rotation ticks, each row followed by its count of ticks
The counts run from 0 to 746.
[ -6  -9 -15  -2 -15  -3  -6  18  10  -8  13   1  -8 -18  11  -7   8  12
  -2  -7  -2  20  11   6  18   0 -11   2  -4  -6 -19  -9  -8   1  12  12
  -6   5  -5  -4  19  18 -12  17 -10  -1  -1  15   9   2  21   8 -23   8
  -8   2  10   9 -24 -22  -3   6  20  11] | 640
[ -1  -9 -15  -1  -8   1  -3  14   6 -14  17   9  -8 -17  11 -17   7   9
   1 -10  -3  16   6   7  24  -8 -11  -8   1  -1 -17   0  -5   1  14  17
   2   8  -9 -10   6  18 -12  21 -18   1  -9  16  15  -6  22  11 -17  10
 -12  -2   6  -3 -27 -20   1   7  14  12] | 300
[  5  -7 -13   1  -6  -2  -4  16   3 -12  19   1  -4 -21  11  -8  13  13
   5  -8  -1   9   5   8  18  -6  -7  13 -11  -5 -15  -5  -1   5  -4  12
   4  -3  -5  -3  12  21 -18  21  -8  -3   2  10  23   8  20   8 -16  -1
 -20  -9  18   4 -14 -24  -2  17  23   5] | 377
[  5 -10 -14  -8   1  -3  -5  16   4 -13  23   0  -5 -17  13 -24  -2  13
   3  -5  -2  16   6   3  24  -2 -17  -2   2  -3 -13  -1  -4   3   3  15
   5   1  -7 -15   2   7 -13  23 -17   0   0  22  24   0  21  11 -14   1
 -16 -10  12  -4 -11 -15  -3  11  16   6] | 687
[ -5 -12  -8  12 -12   0  -1  18   4 -18  17  -2   4 -19   8  -6   7  11
   2  -7   1  16   8  11  17 -12  -9   9   0 -13 -18  -7  -8  -3   3   7
  -2   1   1  -4  13  17 -18  21 -10  -5  -2  16  12   5  18  11 -22  -9
 -12 -12  19  11 -16 -24   1  19  23   7] | 482
[ -1 -10 -13  -9   1  -8  -3   8   4 -16   9   6 -15 -12  19 -20  13  12
   8 -13   5  25   7  14  21  -5  -9  -8   1   2 -16   0  -7   7  14  14
  -4   6  -8 -17   6  11 -21  22 -10   5   0  13  19  -4  16  21 -15  14
 -10   0  10  -2 -18 -16   9   3  13  14] | 3
[ -9 -12 -11   0  -3  -7  -8  20   9 -12  25   7  -5 -10  17 -23   7  26
   1  -8   2  20  11   6  15 -10 -10   1   8  -3 -14  -1  -4   3   7  13
  -2  14  -7 -10  13   3  -6  21 -10   2  -3  13  22  -6  23   7 -21   5
 -10  -4  13  -2 -12 -17   3  12  20   7] | 448
[ -8 -18 -12  -2 -10  -2  -4  14   9 -11   9  -7  -3 -18   5 -12   3  10
   0  -2  -1  21  12   7  25   3 -15   3  -2  -8 -17  -5 -10  -4  10  11
  -2  -3  -1  -7  13   9 -14  20 -12  -7  -1  24  11  15  17  13 -24  -9
  -8  -4  13   9 -17 -17  -2  10  26   4] | 119
[  4 -13 -13  -1  -2  -2   6   8   0 -21   9  -5  -3 -12  19 -19  18  11
   3 -11   4  15   9  10   9 -12  -7  11  -5  -3 -14 -10   5   6   0  13
  -7  -1 -15  -5   9  22 -18  22  -2  -2   8  11  25  -4  17  17 -18   5
 -18  -2  16   2 -14 -19  12   5  13  10] | 600
[ -6 -18 -11   0 -11  -4  -2  14  12 -14  14  -2   0 -17   9 -19   0  13
  -5  -2  -3  16  12   3  23  -2 -19   2   3  -3 -15  -4 -11  -3  12  11
   1   4  -4  -7  15  11 -15  19 -11  -5  -4  22  14   9  21  12 -26  -5
  -4  -4  15   6 -19 -16  -7   5  22   4] | 454
[ -9  -9 -12   2 -13   2   0  15   6 -13  16   0   0 -15   8 -18   4   9
  -4 -10  -4  23   8   9  22  -5 -12  -9   6 -10 -21 -10  -5  -8  11  13
  -5   4  -5 -12   8  14  -4  18 -17   0  -5  15  13 -14  21  11 -24   9
 -14  -3   4   4 -24 -16   1   4  12   9] | 329
[  1  -8 -13  -5  -7  -6  -4  16   8 -13  22   8  -8 -19  19  -9  11  15
   4  -8   1  14   7  13  21 -10 -11  -4   1  -3 -15   3  -7   4  11   8
   3   9  -5 -11   6  19 -22  20 -14   4  -5  13  15  -3  19  10 -13   9
 -12  -9  16   1 -23 -22  -4  16  15  12] | 375
[ -9 -18 -14  -2  -6  -7  -6  13  10 -13   8   0 -10  -9  18 -13  17  18
   3  -9   3  20  12  14  16  -5  -8   9  -1   1 -16  -2  -5   7  13   9
  -8  10  -3  -6  19   7 -21  24   1  -5   1  14  17  12  13  18 -20   3
  -4   2  13   9 -13 -20   3   5  24  10] | 342
[  2  -9 -16 -13  -4  -2  -8  14   3 -13  13 -10  -2 -15   7 -20   0  18
   3 -16  -4  18   4   6  18  -2 -13  -7   7  -3 -18  -8  -3  10   9   8
  -3   4  -6 -23   3  11 -13  24 -18   3  -3  21  23 -12  15  13 -18  11
 -15  -2   6  -2 -14 -13   1   6  19   8] | 166
[  3 -13 -12   3  -3  -5  -1  11   1 -17  18   5  -5 -10  19 -15  20  15
   7 -12   2  12   5  12  12 -14  -4  11  -5   1 -15   1   0   8  -1  12
   0   4  -8  -6   9  14 -21  22  -4   0   2  11  23  -1  18  15 -14   3
 -16  -5  16   1 -11 -22   8  17  21   9] | 109
[ -8 -17 -12   3 -10   3   5  15  10 -21   9  -8   7 -16   8 -16   3  10
  -2  -8  -2  11  13   7  13 -13 -15   6   5  -7 -16  -6  -8  -4   8   6
  -5   2  -3  -5  10  17 -16  23  -7 -10  -3  20  15   0  21  14 -27  -5
  -7  -9  17  10 -17 -17   0   9  24   3] | 557
[  4  -7 -13   1 -10   3   4  13   3 -22  18   1   3 -17   9 -14   9   7
   1 -10  -5  10   3  13  15 -18  -9   0   2  -5 -19  -4  -4   0   5   9
   1   0  -8 -11  -2  25 -15  24 -16  -2  -4  16  19 -14  19  14 -17   0
 -21  -9  15  -3 -21 -20   5  15  17   7] | 64
[  9  -4 -12  -4  -3  -1  -6  12   2 -11  15  -4  -9 -22   9  -7  14   8
   8 -10  -1  18   6  13  22  -1  -9   7 -14  -8 -19  -6  -5   6  -3  17
   4  -7  -3  -8   8  21 -20  22 -14   3   5  12  21   6  14  12 -14   2
 -20 -10  14   2 -16 -22   3  17  21   9] | 42
[  1  -2 -16  -5  -5   0 -10  18   4 -12  19  -6  -1 -23  14  -9   3  16
   4 -11   0  23  10  11  19  -4  -7  -6   0 -13 -22 -14  -1   5  -2  15
  -5  -1  -5 -12   9  16 -10  16 -17  10   2   7  14 -12  17   5 -19  12
 -20  -7  11   3 -17 -17   3  10  12  12] | 174
[ -4 -12 -10   4 -13   0  -2  16   8 -17  12 -11   7 -21   8 -11   4  10
   0  -5   1  21  16   6  18  -5 -12   8   2 -16 -20 -16  -6  -7  -4  11
  -6  -4  -4   1  15  16 -11  15  -9  -3   3  15  11   6  18  10 -29  -4
 -13  -9  17  11 -16 -17   3   8  19   5] | 252
[  1 -11 -17 -12  -4  -8  -8  14  10 -14  20   3  -9 -10  18 -20  10  22
   2 -13   1  18   8   4  14  -2 -10   2   0   1 -14  -7  -1   9   9  11
  -8  11 -12 -12  17  11 -16  22  -8   0  -1  15  25  -9  16  10 -19  13
 -10   1  10   3 -18 -20   0   1  18  10] | 604
[  8 -10 -16 -10  -3  -3  -5  10   1 -13  10  -8  -4 -20  10  -6  11   9
   6 -12  -4  13   7  12  20   0  -9   6  -9  -6 -19  -7  -3   8   3   9
  -1  -7  -2  -7   6  21 -24  23 -10   0   5  15  20   5  15  14 -15   1
 -18  -8  15   5 -16 -19  -1  15  22  10] | 273
[ -7 -16 -18 -10  -9  -4 -10  13   6 -11   5 -13   1 -13  10 -12   4  20
  -1 -17  -5  16   5  10  10  -3 -12   7   3  -1 -20  -9  -6   8  12   1
  -9   1  -3 -12  15  12 -20  25  -7  -3   2  18  20  -1  11  17 -23   2
  -9   2  12   9 -12 -17   1   7  27   7] | 736
[ -2 -13  -7   6  -2   0   7   9   1 -25  14  -4   2  -9  18 -24  15   7
   3 -11   4  22  13  14  10 -17  -9   3   4  -6 -17  -6   0  -3   3  15
  -4   2  -9  -9   2  17 -14  20  -7  -1   1  14  20  -8  22  18 -18   1
 -19  -8  13  -3 -13 -16  15   8  11   8] | 27
[ -4 -10  -8  -1   6  -6  -7  15   0 -15  18  -3  -4 -10  15 -23  10  16
   9 -13   6  28   6  15  20 -11  -9  -1   8  -5 -15   1  -8   3   2   9
   0   3  -2 -16   0   2 -17  21 -11   5   4  16  22   0  14  17 -11   0
 -18 -14  15  -1  -4 -13   8  16  18   9] | 316
[  2  -9  -7   3   5   0  -3  12  -3 -16  13 -14   1 -13  13 -24  10   7
   9 -11   4  32  11  11  22  -2 -12  -1   3 -13 -19  -7  -2  -1  -6  19
   1  -5  -4 -14   1  10 -12  18 -17   4   9  15  21  -2  17  15 -16   1
 -23 -12  10  -1  -8 -11  13  10  11   6] | 621
[-13 -19 -14   0 -10   2  -2  15   6 -17   9  -6   6  -9   6 -21   2  19
  -6 -12  -5  12   7   5  13 -12 -14  -1  11  -5 -20  -5  -6  -5  11   5
  -9   8  -4 -12  10   9 -12  23 -11  -9  -7  21  19  -7  20  17 -26  -1
  -6  -2  13   4 -14 -13   2   8  21   4] | 60
[  6  -9 -14 -10   2  -1   0  12   1 -18  15 -10   1 -13  11 -26   3  12
   6 -11  -2  19   1  10  18  -8 -15  -2   6  -3 -14  -4  -3   5   2   9
   2  -1  -6 -21  -4  11 -18  25 -15   1   3  21  24  -6  16  17 -12   1
 -20 -12  18  -4 -10 -11   6  13  17   3] | 658
[ -5 -18 -18  -8  -7  -5  -4  13  12 -13   7 -10  -5 -16   5 -19   0  11
  -5  -7  -4  15   8   1  23   3 -18  -3   2  -1 -16  -7  -7  -1  14  12
  -3   3  -5 -11  11  16 -16  24 -13  -6  -4  24  18   6  16  17 -24  -1
  -6   1  13   4 -20 -15  -6   2  21   6] | 194
[ -5 -14 -10   6  -6   0  10   7   4 -26   8  -7   5 -12  17 -19  14   8
   1  -8   6  18  14  13   9 -16  -9   7   4  -5 -13  -6  -4  -3   6   9
  -9   0  -8  -5   8  19 -18  19  -4  -5   3  18  18  -4  19  18 -19  -3
 -13  -7  20   5 -15 -13  10   3  14   9] | 28
[ -3 -10 -15  -1 -11  -1  -2  18   9 -15  19  -1   1 -14   7 -23  -3  20
  -4  -8  -6  15   7  -2  19  -8 -13  -1   6  -6 -18 -11  -2   0   7  12
  -2   4  -9  -9  10  15   0  19 -15  -3  -5  19  18  -9  22   7 -28   1
 -13  -4   9  -1 -21 -17  -3   4  17   7] | 559
